In the rows, 128 means zero.
name the system of each run
A, seq 1 (9 x 22)
[[132 163 167 129 137 157 130 135 162 171 115 133 109 119 120 199 110 138
  110 154  97 136]
 [139 118 141  85 146 138 153 167 132 136 144  90 127  98 136 110 167 170
   99 107 166 139]
 [169 156 118 141  61 116 152 124 114 123 147 153 119 127  95 133 114 130
  113 127 158  82]
 [158 124 130 134 156  96 126 135 151 174 143  98 146 125 157 154  76 109
  120 142 117 138]
 [154 124 134 116 107 145 119 137  85 115 121 102 154 146 167  85 159 128
   96 139 147 142]
 [146 138 154 171 100 124 125 105 133 127 112 149 141 113  65 114 102 100
  125 135 127 147]
 [109  86 115 125 164 108 127 130 139 125 148  91 134 115 147 100 103  99
  150 108 141 139]
 [119 141 116 135  89 159 110 112  91  95 111 127 108 162 147 117 137 102
  137 139 124 102]
 [107 132 159 149 151 152 117 124 158 148 100 127 118 108  98 152 111 114
  138 141 100 156]]
J, seq 2 (9 x 22)
[[ 52 146 164 150 150 238 102 118 138 139 106 155 111 137 144 171 135 115
  141 165  88 160]
 [ 68 136 154  96 124 201 131 152 164 123 135 146  56  73  81 133 124 170
  122  91 122 135]
 [131 156 111 101  95 127 158 144 145 125 124 114  42 115  93 187 117 138
  145 107 139  46]
 [168 161 120 129 131 144 160 166 127 183 119 101 118 140 169 205 134 149
  122 172 136  84]
 [175 156 144 133  93 167 147 172 113 165 134 145 152 113 140 117 142 190
   79 157 145 144]
 [192 127 149 130  87  90 142 144 127 135 123 133 141  88  61  96 110 142
   96 121 149 134]
 [183 101 113 130 129  72 142 138 107 130 128  68 145 127 134 109 117  86
  126 130 164 108]
 [155 123 121 161 111 133 108 118  85 127 122 111 174 165 178  97 118  85
  121 161 131 140]
 [118 107 169 140 133 144  87 111 121 121 114 140 158 120 115  87 113 101
  111 141 103 188]]
P, seq 3 (9 x 22)
[[200 148 125 113  81  62 123 133 123 153 110 127  85 142  92 216  70  84
  127 162 107  37]
 [163 110 172 138 177 144 117 146  92 175 118  82 200 156 195 162 158  71
  105 208 140 157]
 [140 132 149 147  84 185 125 137 113 113 153 140 173  99 126  21 130 165
   72 112 159 203]
 [139  98 127 116 100  66 109 121 156 108 125 140  89  79  30  92  59 114
  143  83 109 117]
 [141 100 111 102 143  94 116 128  90 112 106  62 104 162 158 160 129  43
  159 149 141  61]
 [107 152 140 182 115 205 107  98 101 123 120 127 167 175 184 109 135  92
  124 168 123 167]
 [ 72 105 147 123 151 169 113 138 166 124 130 146 111  74  93  78 106 162
  131  93 107 191]
 [119 136 111  86 103 119 150 132 137  98 130 103  49 114  89 147 132 126
  142  84 147  63]
 [137 162 118 175 131 137 142 109 133 157 110 112 125 165 153 201 114  86
  152 169 124  94]]
F, seq 4 (9 x 22)
[[ 88 147  98 152 126 120 153  85 155  96 156 171 143 142 125  97 161 169
  143  78 140 148]
 [121 132 100 138 133  66 119 102 172 128 118 166 117 126 103 130  89 163
  150  99  74 134]
 [122 129 101  90 158  73 135 123 133 121 121 143 131 159 158 158 173 176
  137 118 104 107]
 [123 166 121 155 113 128 152  95 141 125 137 182 159 152 127 134 165 171
  119 125 125 144]
 [121 121 110 146 159  93 138 127 171 150 135 151 148 110 125 114 108 178
  139 109 108 162]
 [149 128  93 102 118  70 144 124 126 111 134 137 124 140 137 113 144 172
  130  99 126 105]
 [150 145 130 148 123  87 132 102 129 135 124 172 167 156 118 151 144 137
  121 144 112 129]
 [110 114 111 143 169 108 140 121 144 136 138 134 167 132 154 109 146 156
  144 121 128 161]
 [131 127 105 128 105  97 131 111 128  98 131 151 129 132 115  83 130 152
  129  96 124 129]]
P, seq 5 (9 x 22)
[[134 157 139 152 142 106  97  60 156 133 132 111 153 179 175 152  89  73
  107 136  80 171]
 [108  99 131 118 170 155 115 158 116 111  61  95 128 114 138  69 177 172
  146 126 112 180]
 [ 94 130 119 136  72 153 139 113 112  90 158 195 102 119  65 119 140 130
  143 109 158  82]
 [104 123 113 134 176  85 135 100 181 155 159 112 121 135 146 184  86  89
  157 115 114 116]
 [137 148 106 108 134 163 126 156 108 127  91  84 116 154 207 120 162 172
  121 140 114 128]
 [121 152 163 153  97 161 126 121 131 130 119 202 138 115  69 138 142 154
  112 146 116 146]
 [115  92 130 104 175  86 156 145 163 146 172 113 132  87 104 145 127 129
  137 101 161 121]
 [174 160  90 126  84 117 146 128 106 121 130 100 117 164 180 122 123 139
  111 129 138  90]
 [140 125 155 157 136 125  98 123 126 153  92 163 163 133 117 139 113 127
  124 173  77 161]]
D, seq 6 (9 x 22)
[[190 127 199 105 157  62  77 115 131 152  63 148 177 132  95 141 137 135
   79 164  50 201]
 [142  68 118 106 163  80 178 173 101 116 146 101 167  90  95  85 208 144
  145 107 220 109]
 [124 136  64 211  68 101 141  85 121 119 178 197 148 155 120 107  62 107
  171 128 145  84]
 [111  97 124  90 192  76  67 106 159 138 113 104 130 148 191 129  81 118
  129 119  40 177]
 [126 123 136  85 110 148 125 133  81  64 100 121 136 142 133  56 225 169
  103 105 155 146]
 [ 85 117 140 195 122 139 136  96 130 114 110 189 135 116  33 146 129  84
  186 145 135 114]
 [ 65 115  92  96 185 128 140 127 183 142 180 102  93 121 183 156 102 141
  152  83 122 122]
 [150 193 125 108  66 151 119 109 110  98 101 154 104 172 156 121 155 185
   84 123  93 128]
 [124 110 182 132 174 122 118 137 129 152  74 148 148 114  69 184 168 113
  141 177 106 143]]
S, seq 7 (9 x 22)
[[122 144 151  99 140  94 155 104 150 124 162 164 136 133  88 190 182 136
  111 115 152 109]
 [139 123  95 145 160  75 177 126 164 141 149 106 156 118 138 113 141 155
  143  94 162 137]
 [159 121  94 121  97  92 126 151 110 145 153 166 144 132 152 111 103 174
  122 134 120 102]
 [142 111 157  92 133  83 101 111 115 129 151 167 165 146 126 147 148 115
   97 143 114 133]
 [122 115 122 126 140  99 135 101 125  94 131 122 155 139 127  82 173 130
  129 100 147 152]
 [119 105  91 160 110 107 120 121 115 119 128 166 139 128 114  90 102 131
  162 129 117 119]
 [ 96  96 131 105 148 122  88 124 116 127 145 156 137 143 156 137 117 111
  135 144  98 131]
 [ 96 142 127 116 134 137 124 102 128  96 114 139 122 153 135 127 174 144
  131 115 114 140]
 [105 122 114 157 146 119 141 122 148 129 108 151 126 117  93 131 134 142
  167 126 122 129]]
J, seq 8 (9 x 22)
[[ 95 186 111  98 105 112 131  46 163  95 184 123  73 190 167 208 114  74
  115  90 115  71]
 [113 179 135 141 187 163 138 131 160 155  39 104 115 154 175 185 183 188
  140 155  64 171]
 [ 91  96 122 113 120 177 138 196 103 136 136 213 126  80  91 103 166 225
  145 136 142 118]
 [146 147 128 119  91  77 167 112 172 145 205 166 110 103  65 175  88 125
  112  90 162  78]
 [191 166  99 114 152  72 162 131 150 150 109  44 124 156 198 155 140 153
  113 117 124 123]
 [166 122 114 148 106 130 119 157  68 133  88 167 182 155 157  93 171 180
  127 183 116 136]
 [134  89 171 141 135  98 127 125 137 144 175 181 189  87  58 105 115 116
  106 128 153 165]
 [138 122 105 118 131  79 142  95 153  93 153  66 119 131 141  78 114 100
  123  64 156 134]
 [135 129  94 153 127 101  96 103  94 108  73 124 133 184 171 124 125 100
  165 154  81 112]]
F, seq 9 (9 x 22)
[[ 98 148  88 135 125 148 151 140 138 126 117 160 101 131 137 135 148 203
  154 114 117 109]
 [133 148 128 111 110 112 132 132 154 154 161 184 126 118 125 155 111 184
  101 121 105 125]
 [163 155 118 119 146  92 158 130 157 156 136 109 141 134 158 151 139 172
  104 118 129 137]
 [170 147 106 160 107 110 158 141 118 137 110 138 158 132 130 107 148 174
  129 139 141 126]
 [146  97 124 136 134  88 129 140 122 149 152 163 176 117 120 109 120 144
  127 138 131 139]
 [147 114 116 118 134  76 132 110 125 114 152 114 157 143 144  99 136 119
  114 108 143 137]
 [141 127 121 155 122  96 119  98 121 107  96 133 151 148 113 106 141 109
  141 131 117 138]
 [ 94  93 124 131 161 111 115 117 120 116 124 152 148 133 120 119 146 121
  159 129 116 134]
 [ 93 128 118 114 124 120 120  95 137  94 148 142 119 144 129 118 134 123
  132  98 123 126]]
D, seq 10 (9 x 22)
[[111 127 121 115 221  74 141 132 176 180  96 137 130 137 146 231 158 168
  165 149  76 123]
 [139 146 111  91 112 131 166 159 107 138 182 185 169 144 175 126 205 236
   86 126 161 121]
 [164 140 158 159 116  55 128  89 151 152 128 218 180 128  49 163 123 137
  114 146 100 144]
 [139  82  89  91 202  26 155 148 153 148 151 100 151 121 156 139 151 159
  146 100 146 116]
 [155 139  75 150  68  98 130 109  80 101 144 191 170 178 164  79 147 169
  127 134 131 108]
 [107  80 151 140 185  67  81  95 139 134 107 173 179 133 101 129 117 103
  148 146  71 181]
 [ 91  95  96  90 156 100 152 126 131  81 162 115 131 120 141  70 184 168
  136  61 166 133]
 [107 152  95 173  83 115 121  76 121  86 102 196 118 166  96 123 127 131
  166 124  96 106]
 [ 67  93 133  95 215 116 104 124 153 137 121 129 125 132 156 170 149 129
  156 128  83 148]]
A, seq 11 (9 x 22)
[[186 137 158 115  88 111 109 142 115 141  99 118 110 113  89 136  92 110
   96 150 107 116]
 [138  97 152 126 159 117 143 139 120 147 155  93 161 113 127 134 139  80
  121 143 174 132]
 [138 154 110 172  87 158 148 111 116 114 142 114 136 145 150  87 116 112
  123 120 162 131]
 [142 124 140 138 119 126  97 124 141 136 102 110 111 115 117 111  63 106
  125 130  89 151]
 [113  91 149  96 147 138 110 136 101 111 127  94 123 125 129 120 147  84
  127 133 144 126]
 [109 152 128 171 105 169 150 106 129 114 126 129 117 132 107 135 136  99
  144 130 151 116]
 [110 124 119 134 143 148 127 142 161 145 125 106 102 103 136 123  84 138
  141 115 111 140]
 [122 123 137  80 113 150 112 145 103 112 130 119  95 129 136 131 139 121
  109 125 130 101]
 [133 153 149 140 124 141 149 121 143 142 126 126 119 123  97 174 135 110
  122 139 142 118]]
V, seq 12 (9 x 22)
[[142 123 128 156  93 149 154 138 109 119 155 129 154 105 106  73 133 128
  120 122 185 135]
 [148 137 125 145 108 103 111 111 155 134 117 115 110 117 111 115  59 107
  128 116  96 141]
 [136 111 130  73 135 115 104 143 101 112 112  89 105 146 160 138 142 113
  119 130 116 104]
 [125 127 149 152 106 171 132 131  95 115 111 138 142 127  98 116 161 108
  131 154 154 126]
 [107 117 133 148 142 145 126 128 161 141 140 109 128  98 120 102  86 116
  136 113 128 168]
 [136 140 111  89 100 124 126 134 125 108 131 112  82 132 139 122 118 145
  116 100 121 100]
 [132 139 148 137 119 152 124 130 113 136  97 134 119 135 110 168 136 104
  133 165 117 104]
 [115 116 134 135 154 158 140 150 130 148 146 104 146 112 156 117 133 127
  127 136 151 151]
 [149 149 118 132  88 130 141 135 133 124 135 135 112 113 115  99 113 159
  111 109 135 124]]
V, seq 13 (9 x 22)
[[203 157  78 161 107  78 121 116 145 153 126  59 147 162 225  78  40 128
  105 120  95 158]
 [196 103 152  61  98  79  69 162  60 108  53 136 129 142 117 102 156 152
   94 163  75 122]
 [120  69 190 130 152 116 122 122 101 115 133 121 173  99  44 122 164  36
  131 149 181 140]
 [103 126  88 173 114 137 138  85 144  85 153  73 123 131 153  46  89  78
  151  74 163 146]
 [119 137 114 106  82 143  67 119 111  92  78 142  63 148 136 101  80 136
  133 121  47 117]
 [ 81 101 190  64 162 173  95 145 115 122 122 132 101 114 106 178 169  98
  116 149 117 122]
 [ 90 151 126 166 129 199 184 123 145 116 155 100 118 108 117 121 165 126
  139 101 200 134]
 [122 156  88 169 106 154 137 141 163 152 117 131  86 111 138 125  58 166
  156 121  99 121]
 [146 127 138  61 130 126 109 168 123 161 142 134 103 127 159 183 118 153
   98 150 101  95]]
S, seq 14 (9 x 22)
[[123  98 135 131 116 153 159 157  55 103 118 156 160 129  86 127 232 123
  153 164 204  77]
 [ 84 130 124 199 132 148 152  84 175 145 214 165 173 115 121 111  81  97
  134 104 164 167]
 [131 130  96  79 138  91  87 126 158 124 119 106  88 136 187  98  70 171
  111  88  50 152]
 [150 125 134  94 112 105 114 142  72 106  63 150 112 155 102 164 192 134
  141 167 107  72]
 [ 89 108 150 176 169 156 165 118 133 142 160 141 186 118 104 141 176  99
  147 146 187 150]
 [106 140  93 137 114 138 133 119 171 128 174 132 112 111 159  77  73 173
  121  74 121 158]
 [154 131 122  87 116  75  96 128 121 127  92 144  89 145 119 166 103 135
  128 139  66  89]
 [122 111 146 117 166 131 146 137  97 129 116 110 160 146 138 158 207 111
  134 159 162 118]
 [114 149 114 178 104 158 165 115 147 125 164 153 149 113 118  88 130 156
  126 104 168 150]]

runs to name
seq 15 (2 x 22)
[[133 141 110  84 136  67 105  88 150  88  78  68  59 157 137 146 115 102
  139  87  76 105]
 [107 129 112 140 135 187 129 144  67 109  74 110 135 169 180 127 208 135
  156 170 135 112]]

D
seq 16 (2 x 22)
[[ 55  77 112 126 169 148  90 124 110  88  91 146 125 134 137  80 155 132
  179 124  94 150]
 [ 42 125 134 112 123 174 116  93 137  73 154 171 106 128 108 110 163 128
  140  89 132 137]]

D
seq 17 (2 x 22)
[[ 98 161 105 174 102 203 107 139 133 119  27 112  40 122 117 129  80 144
  185 143  63 113]
 [ 54 108 175  99 162 219 124 161 132 149 142 147  86  95  95 214 146 102
  148 161 136  98]]

P
seq 18 (2 x 22)
[[104 110  79 179 184 133 151 159 165 153  73  79 105  97 140 102  97 160
  202 117 113 148]
 [114 130 117  92  91 186 116 184 101 151 153 167  84 122 155 169 107 165
  126 159 115  65]]

S
seq 19 (2 x 22)
[[ 77 117  56 153 119 134 170 126 140 104 165 121  87 119 131 111 109 126
  194  83 173  69]
 [127 151 102 148 135 115 117 122 145 176 143 163 131 167 191 195  74 137
  141 167  77 102]]

S
seq 20 (2 x 22)
[[186 130 117  99 101  75 110 126  83 124 119 125 141 175 161 145 133 113
  108 157 114  88]
 [132 130 162 157 151 146 125 114 116 138 115 140 193 146 137 128 177 119
  111 165 135 178]]

F
seq 21 (2 x 22)
[[ 69  60 110  75 159  97  89 144 116  92 122 184 115 106 104  88 146 173
  159 104  90 128]
 [ 74 135 116 109 137 100 126  80 129  97 147 198 120 171 113 190 177 122
  155 121 110  82]]

A
seq 22 (2 x 22)
[[ 59 127 132 156 180 159 157  98 157 113 125  94 112 125 109 160 166  78
  179 112 163 127]
 [ 90 156  75 162 118 189 162 142 145 138 144 113  92 131 182 121 105 164
  160 112 140 108]]

P
seq 23 (2 x 22)
[[149 131 136 114 133 132 165 157 148 138 125  84 120  90 114 111 148 159
  109 102 167 139]
 [167 138 116 141  81 111 150 134 123 140 155 128 119 118 110 128  88 115
  121 125 157  87]]

S
seq 24 (2 x 22)
[[ 99 180 118 183 162 169 216  91 181 146 185  69 147 140 165 167 172 105
  132 100 211 139]
 [182 177  86 164  99 114 157 158 180 181 117 125 114 102 149 103  56 226
  114 112  94 154]]

S
seq 25 (2 x 22)
[[124 142 129 133 143 129 150 133 123 115  68 117 113 134 100 158 191 144
  157 141 129 107]
 [ 94 125 117 146 140 161 151 148 129 155 163 167 143 125 139 162 137 147
  146 149 148 106]]

D
seq 26 (2 x 22)
[[152 137 134 158 100  86 127  81  95  99 106 153 154 168  92 144 158  74
  140 152 136 100]
 [105 106 113 191 185 129 135 124 152 158 115 120 170 123 152 116 108 122
  172 145 117 174]]

A
